50 stands for zero in the data rows.
Here is a table of points, one per row:
[36, 52, 63, 28, 39, 61, 53, 48, 58, 60, 38, 31, 63, 52, 74, 45, 29, 42, 43, 44, 69, 25, 36, 34]
[53, 57, 42, 46, 39, 69, 57, 40, 58, 35, 48, 47, 52, 39, 57, 49, 38, 36, 47, 43, 81, 23, 36, 46]
[27, 37, 61, 92, 41, 53, 52, 38, 36, 57, 51, 71, 49, 67, 28, 59, 60, 22, 37, 64, 83, 51, 63, 49]
[85, 58, 99, 25, 33, 51, 86, 59, 83, 99, 77, 74, 99, 52, 99, 63, 46, 86, 41, 46, 49, 45, 71, 39]
[44, 60, 83, 81, 43, 37, 85, 59, 99, 58, 90, 46, 75, 32, 53, 93, 59, 54, 06, 27, 68, 60, 70, 45]
[44, 69, 54, 27, 27, 55, 47, 53, 62, 74, 64, 38, 78, 32, 33, 54, 31, 66, 29, 41, 15, 35, 52, 34]
[38, 38, 26, 69, 20, 20, 38, 45, 40, 40, 54, 69, 13, 48, 29, 32, 75, 26, 45, 55, 25, 41, 39, 23]
[99, 61, 16, 54, 57, 64, 35, 44, 46, 88, 33, 31, 40, 35, 85, 55, 65, 90, 25, 99, 40, 67, 42, 56]
[20, 87, 72, 41, 51, 34, 49, 62, 37, 28, 60, 44, 59, 38, 33, 27, 40, 49, 58, 37, 40, 36, 49, 47]
[61, 42, 30, 46, 73, 85, 25, 47, 40, 32, 61, 40, 35, 29, 83, 24, 31, 67, 33, 57, 57, 60, 18, 52]
[67, 45, 50, 26, 99, 41, 17, 95, 44, 27, 56, 75, 48, 95, 40, 46, 78, 50, 99, 47, 51, 70, 86, 99]
[43, 57, 44, 72, 87, 32, 53, 76, 42, 23, 36, 66, 65, 99, 33, 37, 54, 50, 76, 53, 39, 53, 51, 43]
[63, 69, 69, 34, 48, 46, 63, 32, 64, 64, 81, 48, 64, 39, 83, 64, 42, 33, 21, 36, 63, 32, 64, 43]
[60, 24, 56, 40, 28, 33, 49, 52, 69, 69, 52, 36, 54, 30, 77, 43, 54, 32, 67, 41, 36, 13, 66, 48]
[19, 21, 43, 33, 37, 70, 60, 28, 65, 49, 52, 75, 40, 34, 61, 70, 51, 49, 42, 65, 87, 34, 21, 61]
[69, 61, 76, 18, 56, 46, 39, 42, 29, 64, 39, 38, 41, 56, 48, 46, 47, 49, 43, 32, 53, 44, 51, 37]
[30, 48, 29, 99, 24, 39, 36, 55, 37, 51, 33, 97, 23, 73, 45, 16, 60, 49, 47, 31, 48, 58, 46, 62]
[33, 61, 33, 66, 50, 40, 53, 42, 94, 55, 56, 28, 64, 38, 52, 63, 47, 42, 28, 17, 79, 61, 56, 33]
[50, 54, 59, 74, 27, 45, 55, 46, 49, 30, 44, 38, 71, 60, 44, 55, 25, 55, 31, 34, 45, 37, 66, 54]
[22, 74, 38, 66, 38, 36, 41, 55, 61, 54, 66, 60, 29, 70, 35, 32, 67, 31, 75, 45, 35, 38, 60, 45]
[53, 45, 33, 35, 42, 63, 45, 38, 60, 30, 29, 30, 63, 48, 60, 42, 47, 53, 30, 65, 56, 62, 44, 32]
[52, 57, 46, 21, 90, 51, 50, 66, 47, 54, 56, 46, 48, 51, 51, 47, 58, 44, 96, 30, 34, 43, 80, 45]
[09, 35, 42, 76, 49, 99, 13, 49, 59, 54, 37, 79, 61, 51, 51, 71, 72, 18, 43, 86, 86, 81, 37, 21]
[18, 31, 43, 43, 48, 64, 56, 38, 53, 47, 46, 36, 43, 45, 90, 76, 34, 75, 41, 65, 68, 27, 40, 61]
[26, 40, 42, 51, 51, 47, 36, 42, 35, 45, 57, 74, 35, 70, 33, 49, 70, 38, 34, 33, 46, 53, 41, 32]
[73, 45, 15, 25, 42, 57, 48, 60, 40, 34, 55, 57, 53, 37, 65, 58, 41, 38, 36, 82, 69, 65, 26, 47]
[39, 53, 45, 90, 38, 72, 38, 31, 51, 31, 20, 76, 39, 49, 43, 40, 61, 49, 33, 38, 89, 92, 30, 27]
[83, 31, 53, 45, 73, 44, 28, 56, 47, 72, 35, 40, 48, 45, 48, 61, 38, 51, 58, 47, 52, 70, 35, 34]
[44, 67, 52, 40, 44, 54, 32, 70, 31, 61, 55, 43, 44, 19, 47, 43, 48, 76, 46, 31, 36, 16, 58, 56]
[91, 45, 52, 46, 53, 47, 36, 81, 50, 47, 44, 42, 58, 38, 50, 30, 46, 40, 70, 29, 37, 47, 48, 78]
[61, 43, 45, 34, 55, 65, 51, 53, 30, 30, 22, 61, 10, 66, 61, 47, 58, 31, 53, 37, 36, 71, 77, 88]
[97, 39, 32, 66, 82, 77, 17, 33, 36, 78, 52, 39, 43, 43, 77, 56, 46, 44, 63, 68, 40, 80, 38, 67]
[32, 46, 57, 73, 31, 27, 57, 49, 27, 21, 49, 37, 68, 57, 50, 72, 39, 50, 64, 27, 62, 60, 43, 47]
[28, 52, 80, 90, 59, 55, 75, 53, 56, 36, 65, 27, 58, 43, 34, 56, 31, 51, 69, 42, 38, 40, 82, 37]
[26, 38, 53, 99, 54, 50, 71, 60, 82, 30, 69, 51, 78, 44, 33, 49, 48, 41, 33, 51, 41, 62, 72, 44]
[76, 30, 47, 34, 40, 61, 46, 51, 55, 60, 47, 34, 67, 42, 82, 43, 41, 55, 27, 69, 59, 39, 31, 54]
[11, 40, 23, 41, 41, 50, 50, 20, 16, 54, 34, 47, 62, 53, 17, 36, 74, 55, 41, 48, 44, 68, 32, 53]
[48, 35, 68, 63, 37, 30, 52, 37, 78, 15, 63, 62, 34, 48, 42, 71, 30, 53, 52, 56, 40, 22, 57, 35]
[54, 61, 27, 35, 50, 87, 39, 52, 24, 54, 35, 50, 36, 31, 79, 70, 42, 33, 40, 99, 71, 78, 54, 53]
[68, 37, 59, 36, 84, 20, 50, 65, 59, 46, 35, 36, 37, 72, 41, 40, 62, 50, 64, 31, 56, 60, 43, 67]
[74, 50, 64, 30, 16, 55, 33, 59, 53, 53, 36, 28, 61, 30, 88, 80, 52, 72, 53, 62, 81, 54, 36, 37]
[36, 78, 65, 71, 49, 50, 71, 66, 51, 35, 99, 33, 20, 95, 46, 18, 65, 55, 56, 61, 42, 35, 62, 30]
[35, 50, 52, 86, 52, 23, 76, 50, 54, 51, 46, 70, 46, 55, 33, 68, 42, 46, 22, 46, 88, 26, 42, 45]
[57, 37, 58, 30, 39, 41, 61, 44, 55, 72, 35, 27, 42, 47, 59, 32, 38, 58, 63, 44, 55, 41, 76, 55]
[32, 85, 69, 99, 54, 45, 56, 19, 73, 39, 93, 61, 69, 35, 29, 56, 60, 47, 49, 40, 45, 36, 69, 58]
[35, 63, 41, 38, 68, 40, 54, 53, 31, 72, 35, 39, 26, 19, 39, 41, 44, 78, 42, 38, 19, 57, 16, 48]
[90, 60, 46, 38, 41, 63, 44, 07, 41, 29, 33, 60, 52, 36, 48, 43, 31, 37, 42, 52, 48, 55, 39, 65]
[72, 54, 58, 41, 66, 27, 63, 63, 47, 63, 37, 68, 86, 33, 76, 43, 26, 64, 30, 51, 40, 40, 60, 36]
[29, 46, 50, 88, 30, 73, 29, 40, 38, 41, 39, 84, 42, 83, 25, 77, 80, 53, 42, 48, 77, 78, 26, 24]
[56, 29, 48, 41, 31, 34, 54, 61, 74, 42, 55, 51, 57, 52, 19, 52, 06, 62, 56, 58, 50, 26, 77, 42]
[31, 48, 73, 92, 36, 36, 99, 43, 57, 42, 58, 40, 67, 44, 28, 66, 61, 45, 45, 54, 32, 39, 47, 44]
[29, 28, 42, 60, 59, 51, 25, 50, 29, 53, 38, 83, 48, 83, 33, 24, 75, 53, 53, 33, 71, 63, 54, 57]
[48, 64, 51, 40, 43, 71, 31, 48, 34, 40, 34, 74, 44, 78, 39, 53, 55, 24, 38, 59, 56, 64, 11, 53]
[65, 43, 61, 44, 33, 64, 45, 37, 59, 68, 25, 43, 33, 41, 86, 23, 37, 51, 51, 69, 64, 58, 36, 54]
[47, 65, 75, 44, 46, 47, 44, 48, 58, 63, 56, 52, 50, 49, 56, 82, 08, 39, 45, 40, 27, 29, 53, 43]
[35, 47, 27, 65, 44, 41, 11, 21, 42, 43, 38, 71, 37, 78, 23, 45, 74, 43, 26, 61, 35, 23, 30, 31]
[59, 39, 46, 35, 79, 23, 63, 63, 39, 34, 25, 80, 41, 61, 39, 35, 47, 40, 88, 33, 46, 55, 54, 73]
[58, 35, 36, 40, 26, 64, 64, 35, 25, 51, 31, 43, 53, 18, 57, 39, 43, 14, 56, 69, 50, 70, 53, 29]
[79, 40, 80, 40, 73, 46, 47, 75, 59, 74, 32, 23, 47, 43, 27, 46, 70, 43, 61, 55, 33, 45, 65, 54]
[41, 18, 36, 33, 61, 16, 42, 61, 42, 26, 48, 42, 52, 71, 51, 27, 66, 38, 61, 52, 35, 68, 59, 37]
[22, 64, 23, 89, 32, 74, 51, 77, 51, 40, 35, 92, 38, 99, 62, 39, 99, 49, 89, 45, 27, 46, 53, 82]
[25, 63, 58, 25, 39, 27, 50, 08, 67, 89, 73, 37, 62, 39, 71, 72, 42, 86, 57, 58, 50, 44, 40, 41]
[48, 51, 39, 28, 44, 27, 48, 45, 62, 62, 65, 21, 64, 60, 60, 41, 54, 58, 07, 67, 54, 19, 33, 53]
[69, 49, 58, 33, 42, 27, 61, 51, 64, 74, 62, 59, 91, 43, 92, 76, 41, 78, 51, 64, 49, 46, 60, 36]
[43, 54, 53, 50, 71, 55, 84, 93, 66, 30, 66, 44, 57, 61, 22, 21, 63, 56, 93, 44, 50, 33, 92, 21]
[29, 33, 78, 60, 52, 37, 68, 28, 76, 50, 60, 36, 61, 20, 81, 56, 61, 48, 56, 39, 39, 45, 42, 39]
[53, 99, 95, 55, 36, 41, 54, 80, 59, 39, 88, 38, 67, 25, 22, 22, 47, 55, 61, 64, 59, 36, 89, 47]
[52, 54, 51, 67, 46, 45, 57, 34, 69, 29, 51, 47, 65, 40, 41, 50, 69, 61, 48, 22, 61, 41, 53, 35]
[71, 79, 40, 42, 41, 38, 58, 55, 45, 92, 67, 44, 51, 27, 54, 31, 30, 99, 53, 40, 49, 55, 70, 50]
[58, 45, 83, 36, 46, 54, 59, 59, 62, 44, 61, 38, 57, 41, 43, 47, 28, 48, 49, 36, 22, 36, 61, 47]
[68, 47, 37, 42, 73, 78, 47, 30, 25, 79, 40, 49, 29, 37, 80, 38, 39, 51, 56, 99, 72, 57, 23, 44]
[82, 31, 25, 21, 73, 50, 39, 67, 38, 55, 61, 67, 24, 72, 19, 56, 50, 30, 90, 20, 33, 81, 50, 89]
[25, 71, 29, 35, 55, 29, 22, 33, 31, 34, 25, 40, 24, 47, 22, 49, 54, 34, 45, 46, 44, 44, 65, 46]
[42, 61, 68, 24, 37, 41, 76, 60, 80, 49, 45, 33, 57, 45, 51, 68, 35, 58, 54, 47, 27, 58, 64, 32]
[70, 51, 47, 29, 84, 82, 71, 57, 61, 47, 42, 91, 18, 71, 23, 54, 73, 52, 68, 69, 36, 99, 30, 99]
These points spread out most along one direction. Take the direction at right angles to it along which they spread out most. Then take the direction at right angles to both along which they spread out most. Go by this last direction. How far along it is each point below, from 0 to 99? The average is 50, and the first point in the table lies past the average. One standard deviation of the points above along it is 16.
[73, 59, 39, 28, 31, 78, 59, 33, 41, 58, 50, 59, 64, 27, 78, 45, 42, 55, 55, 54, 60, 48, 40, 33] 52
[39, 59, 40, 37, 38, 44, 42, 55, 41, 48, 65, 48, 51, 14, 22, 36, 25, 52, 40, 39, 41, 37, 69, 39] 48
[62, 36, 43, 37, 43, 52, 64, 53, 26, 25, 35, 39, 36, 53, 57, 57, 39, 57, 46, 37, 44, 66, 51, 37] 46
[47, 56, 25, 22, 51, 35, 30, 55, 53, 37, 50, 42, 22, 63, 38, 49, 42, 54, 52, 29, 41, 59, 44, 67] 38
[54, 28, 37, 50, 20, 52, 50, 61, 14, 45, 65, 60, 34, 72, 21, 56, 81, 45, 63, 36, 52, 67, 44, 44] 52
[99, 39, 49, 59, 99, 63, 46, 60, 33, 99, 35, 53, 37, 34, 65, 60, 62, 73, 77, 64, 36, 50, 50, 73] 22
[38, 48, 46, 78, 50, 54, 64, 46, 46, 27, 33, 57, 31, 32, 33, 90, 83, 27, 28, 60, 88, 26, 25, 47] 80
[23, 50, 60, 82, 29, 68, 74, 49, 85, 40, 59, 21, 45, 74, 36, 49, 31, 39, 49, 37, 38, 44, 73, 50] 59
[13, 55, 67, 58, 38, 36, 46, 39, 51, 51, 59, 37, 46, 50, 74, 62, 27, 55, 24, 66, 46, 47, 35, 54] 67
[22, 35, 33, 91, 60, 52, 70, 47, 45, 25, 63, 24, 64, 46, 74, 81, 51, 53, 17, 38, 61, 44, 59, 52] 72
[79, 64, 34, 36, 81, 44, 45, 55, 34, 74, 44, 51, 56, 87, 47, 39, 45, 25, 95, 47, 44, 71, 50, 95] 17
[31, 51, 52, 36, 53, 48, 41, 54, 38, 48, 66, 23, 65, 21, 64, 59, 49, 66, 18, 57, 41, 26, 17, 66] 56
[78, 39, 56, 46, 74, 36, 44, 75, 42, 62, 46, 41, 61, 70, 27, 43, 41, 29, 99, 45, 31, 46, 51, 82] 16
[35, 50, 45, 03, 65, 88, 31, 25, 37, 36, 33, 63, 49, 53, 24, 29, 70, 58, 16, 67, 43, 84, 44, 89] 49
